(in the rows, 128 means zero)
The rows of T fall into 4 groups, which share some directions, and each row is roughly a mix of its group's hidden directions, except some rows that fit no group.
T, 155 rows:
[[131 141 150 115 110 120  75 113 110 169]
 [149 122 153 159 109 108 111 160  96  94]
 [ 86 123 136 133 124 105 102  88 123 166]
 [110 141 154  98 104 166 108 138 169 130]
 [167 106 120 153  91  97 119 128  94 124]
 [127  71 172 128 110 125 136 116 150 134]
 [ 97 130  77 121 153 140 140  97 101 132]
 [100 136 136 110 173 108 135 107 163  99]
 [155 142 147  95 147 121 128 159 178 124]
 [164 156 101  99 162 140 127 123 107 159]
 [ 97 149 167 136 155  97  93 141 116 135]
 [107 143 120  85 127 144 180 137 114 105]
 [ 99 169  90 165 131 142 142 122 112 109]
 [124 155 106 158  78 146 139  98 111 126]
 [113 105 173 104 136 133  94 150  95 136]
 [150 134 138 133  98 151 183 151 102 135]
 [159 112 127  72 114 147 143 114 118 156]
 [111 133 138 112 141 143 157 116  73  93]
 [149 153 127  88 108 103 109 106 165 149]
 [ 88  87 110 157 126 125 103 160 129 118]
 [163 115 118 154 142  71 121 132 127 103]
 [108 168  78 149 108 131 152 140 124 115]
 [108 133 153 120 158 122  98 132  71 118]
 [139 155 130 135  71 138 139 135 157  96]
 [145 131 149 112 149 181 117  91 107 136]
 [ 96 171 115 128  99 124 100 141 162 146]
 [129 147 107 156 109 149 162 140  85 100]
 [147 167  99 124 144 170 103 102 116 137]
 [147 137 105 146 109  85 165 152 101 136]
 [137 142 128  91 151 143 158 109  99  86]
 [123 187 111 120 140 112 160 145 133 154]
 [104 125 135 110 142 112  94 162  78 121]
 [146 156  79 129 126 134 162 145  93 123]
 [112  78 118 132 105 118 107  85 125 150]
 [131 140 102 104 112 143 185 138 155 112]
 [ 94 139 115 157 174 119 148 110  96 117]
 [ 98 160  92 112 125 118 150 128 121 174]
 [150 166 138  87 129 105 110 128 166 146]
 [ 94  70 131 155 149 129 121 112 127 146]
 [138 169 125  86 172 147 119 140 114 135]
 [146 126 129 153 142 151 133  89 183 133]
 [139 129 144 134  94 126 115 128 195 120]
 [124 109 128 132 132 108  93 171  81 143]
 [137 141 105 100 125 103 128 132  65 122]
 [145 119 120  81 136 170 167 132 123 114]
 [139 160 144  92 106 112  85 103 132 146]
 [147 145 163 148 113 126 151 138 129  72]
 [122  54 138 118 132 124 108 120 129 132]
 [150 155 117 104 126 113 145 130 190 134]
 [124 195 124 123 115 117 127 152 135 158]
 [152  88 161 128 147  95 141  91 134 126]
 [146 143 143 125 138 139 142 149 196 120]
 [156 137 118 107 139 107 132 154 171 170]
 [ 97 113 106 152 154 101  94 136 150 159]
 [181 123  98 163 132 135 143 159 125 119]
 [160 173 152  80 135 130 129 114 121 133]
 [152 160 163 150 129 102 122 106 109 166]
 [104 122 123 100 111 166 165 155 140  98]
 [164 122 146 133 149 139  89 149 173 136]
 [140 110 116 133 155 108 187  99 118 138]
 [126 129 128 133 103  86 131 126 190 124]
 [136 116 117 148 136 152 142  92 186 127]
 [ 92 157 146 144 179 118 112 126 121 149]
 [123 175 122 119 103 153 131 116 168 159]
 [119  78  91 110 130 139 148 130  90 129]
 [111 159 165 136 120 151  98 112  98  97]
 [ 89 127 106 168 133 115  95 132  92 138]
 [145  89 106  93 142 102 140 149  94 115]
 [107 120 101  87 116 165 154 109 121 156]
 [109 134 158  81 114 168 129 116 155 135]
 [124 110 133 128  98  83 137 135 181 124]
 [127  92 147 139 120 142 116 107 172  86]
 [143 122 114 107 141 179 137 149 120  84]
 [142 138 151 155 128 139 114  82 170 150]
 [185  99 132 122 145 126 106 122 165 134]
 [121 149 166  96 162 110  87 126 138 136]
 [112 129 126  82 120 146 185 133 123 112]
 [128 156 100 118 113 118 144 110 133 189]
 [156 133 137 147 123 158 139  94 181 129]
 [178  73 133 127 129 129 143 112 123 143]
 [ 98  75 120 114 138 107 132 124  89 113]
 [122 104 155 163 136  80 125 115 158 111]
 [127 147 105 123 128 175 122 141 140  75]
 [ 98 111 145 146 142 124  82 141  85 138]
 [ 82 144 134 125 172  93 108 127 117 140]
 [ 84 139 132  92 122 148  94 153 143 107]
 [148  82 123 127 158 143 146 136 126  81]
 [163 105 132 153 108 161 126  98 166 124]
 [109 124 152 117 117 101 150  97 115 180]
 [131 172 135 117 163 107 117  94  96 114]
 [127 178 133  93 142  98 104 120 102 137]
 [147 101 122 171 134 128  87 165 127 140]
 [107  82  95 153 117 124 149  95 144 138]
 [166 158  98 134 160 157 135 153 109 124]
 [132 118 120 108 156 149  84 153 115 170]
 [103  94 129 152  87 162 134 146 146 109]
 [185 113 130 139 128 111 132 110 174 128]
 [ 97 156  96 143 135 107 151 172 131 110]
 [145  77 122 159 128 138 102  99 109 146]
 [130 138 149 126 153 130 109 165  71 134]
 [109 133 125 104  97 129 153 128 178 163]
 [145  98 120 102 140 114 109 150  86 165]
 [113 118 128  90  76 117 153 117 157 136]
 [128 126 136  78 132 144 180 113 113 113]
 [141  90 166 150 150 134  84 141 117 130]
 [111  79 126 161 113 105  99 110 144 110]
 [ 97 133 110 159 121 121 142 152  74 113]
 [126 136 136 109 185 106 126 165 102 134]
 [137 164 106  94 106  99 115 104  95 138]
 [101 143 143 161 151 147 143 115 178 113]
 [165  84 147 115 111 106  96 136 129 150]
 [139 119 125 157 136 126  82 169 143 162]
 [108 186 102 109 117 113 149 105 136 137]
 [145 128 123 159 125 161 166 174 133 111]
 [ 99 133  85 157 147 121 118 122  86 146]
 [149 105  89 136 107 147 116 174 104 116]
 [159 147 133 113 150 119 127  65 115 121]
 [107 161 121 156 153 128 138 145 176 104]
 [109 156 141  94 157 117 159 107 104 157]
 [ 96 114 118  85 104 131 142 109  93 155]
 [130 143 123 134 114  95 166 170 140  92]
 [129  69 101 114 145 108 144 141 101 124]
 [108  84 117 156 106 118 101  92 140 143]
 [152 136 105 143 158 131  96 178 121 109]
 [159 156 101 128 108 137 173 156 134 108]
 [134 100 110 119 137  99 120 130 148 188]
 [129 106 154 110 157 137 146 141  79  98]
 [145 132  72 126 151 108 150 134 154 155]
 [174 104 154 119 129 145 152 134 106  90]
 [122 131 117 127 153 165 118 175  87 116]
 [131  80 120 150 147 141 159 157 161 130]
 [124  80 101 131 113 144 127 146 148  83]
 [ 94 137 115 109 115 103 108 164  84 139]
 [141 160 159 109 137 146 156 122 171 100]
 [139 127 178 108 147 130  83 150 142 143]
 [118  72 137 148 108 130 155 151  98 132]
 [114 181 128 129 129 117  89 160 120 151]
 [106 106 101 165  88 141 149 148 113 112]
 [111 146 118 101 127 117 169 129  95 172]
 [149 151 129 103 162 120 154 174 138 104]
 [ 97 134 121  96 107 127 186 137 119 143]
 [ 90 129 130 103 124 168  99 113 103 157]
 [151 138 100 151 108 153 107 166 162 111]
 [118 148 134 134 133  85 146  87  85 130]
 [142 111 103 133 106 113 137 144  69 154]
 [120 144 163 105 115  94 122 156  87 109]
 [ 96 125 115 122 155 110 125 168  81 139]
 [120 148 114  93 159  80 116 114 127 156]
 [168 111 142 142 151 137  99  84 109 113]
 [134 105 140 107 141 126  80 168 133 160]
 [165 121 111 112 106 103 155 134 177 133]
 [118  82  94 131 146 120 128 160 106  96]
 [130 122  78 138 105 167 114 143 161 136]
 [154 155 152 121 107 146 144 162 145  86]
 [172 122 126  90 152 110 145 120 134 167]]
Each list below has four rows that fit no group; the rest each fit one group, if only roughly. Name those rows in the order they come.
  * z_528: [125  99 128 114  74 111 116 110  95 149]
  * z_958: [133 104  87 111 138 179 130 135 102 144]
  * z_921: [107  88 106 145 133 172 119 122 147  97]
  * z_168: [178 113 127 136 107  89 156 125 112 106]
  * z_332: [135 123 136 137 104 121 150 193 155 125]
  * z_480: [141 159 140  99  96 131 111  93 162 107]
  * z_414: [145 166  97 140  82 133 154 122 127 153]
  * z_673: [169 162 161 132 152 126 140  91 115 131]
  * z_224: [141  99 139 178 149 161 107 125 153 122]
  * z_189: [141  95 125 134  73 104  95 119 130 144]

z_921; z_332; z_673; z_224
  * z_926: [137 112  99 147  73 141 150 112 153 136]
  * z_412: [107 152 105 172 136 127 109 135  80 121]
  * z_686: [178 158 124 146 138 114 107 152  98 109]
  * z_885: [137 140 121  77 111 130 136  90 119 166]
  * z_542: [104 148 105 152  93 101 133  96 142 159]
  * z_45: [122 153 119 128 161  76 101 115 118 156]
  * z_374: [132 171 106 119 106 156 122 142 138 175]
  * z_874: [144 162 129  90 116 138  80 139 153 134]
  * z_294: [169 131 102 126  72 137 146 136 141 140]
  * z_319: [103 108  84 107 100 116 117 127 115 169]

z_686; z_885; z_45; z_874
  * z_947: [ 94 163 107 126 128 101 159 158  99 134]
  * z_181: [131 173 103  74 119 121 114 137 142 140]
  * z_225: [169 130 135 182 138 114 111 142 123 100]
  * z_906: [ 78 129  88 106 139 132  93 145 132 136]
  * z_420: [154 149 137 111 111 102 137  99  77 144]
  * z_67: [161 170 143 143 150 118 127  84 108 135]
  * z_531: [ 92 115 127 111 142  83 125 137  81 134]
  * z_544: [136 132 130 184 105 103 128 112 109  93]
  * z_357: [ 79 124 135 154 106 123  96 119 163 142]
  * z_860: [120 130 133 124 133 103 171 145 180 101]
  * z_552: [147 115 164 117 172 129 126 101 168 120]
  * z_631: [ 93 192 122 125 107 134 128 133 114 144]
  * z_20: [135 128 143 160 149 126  63 141 138 125]
  * z_529: [105  97 117 140 137  82 146  95 101 139]

z_181; z_420; z_67; z_631
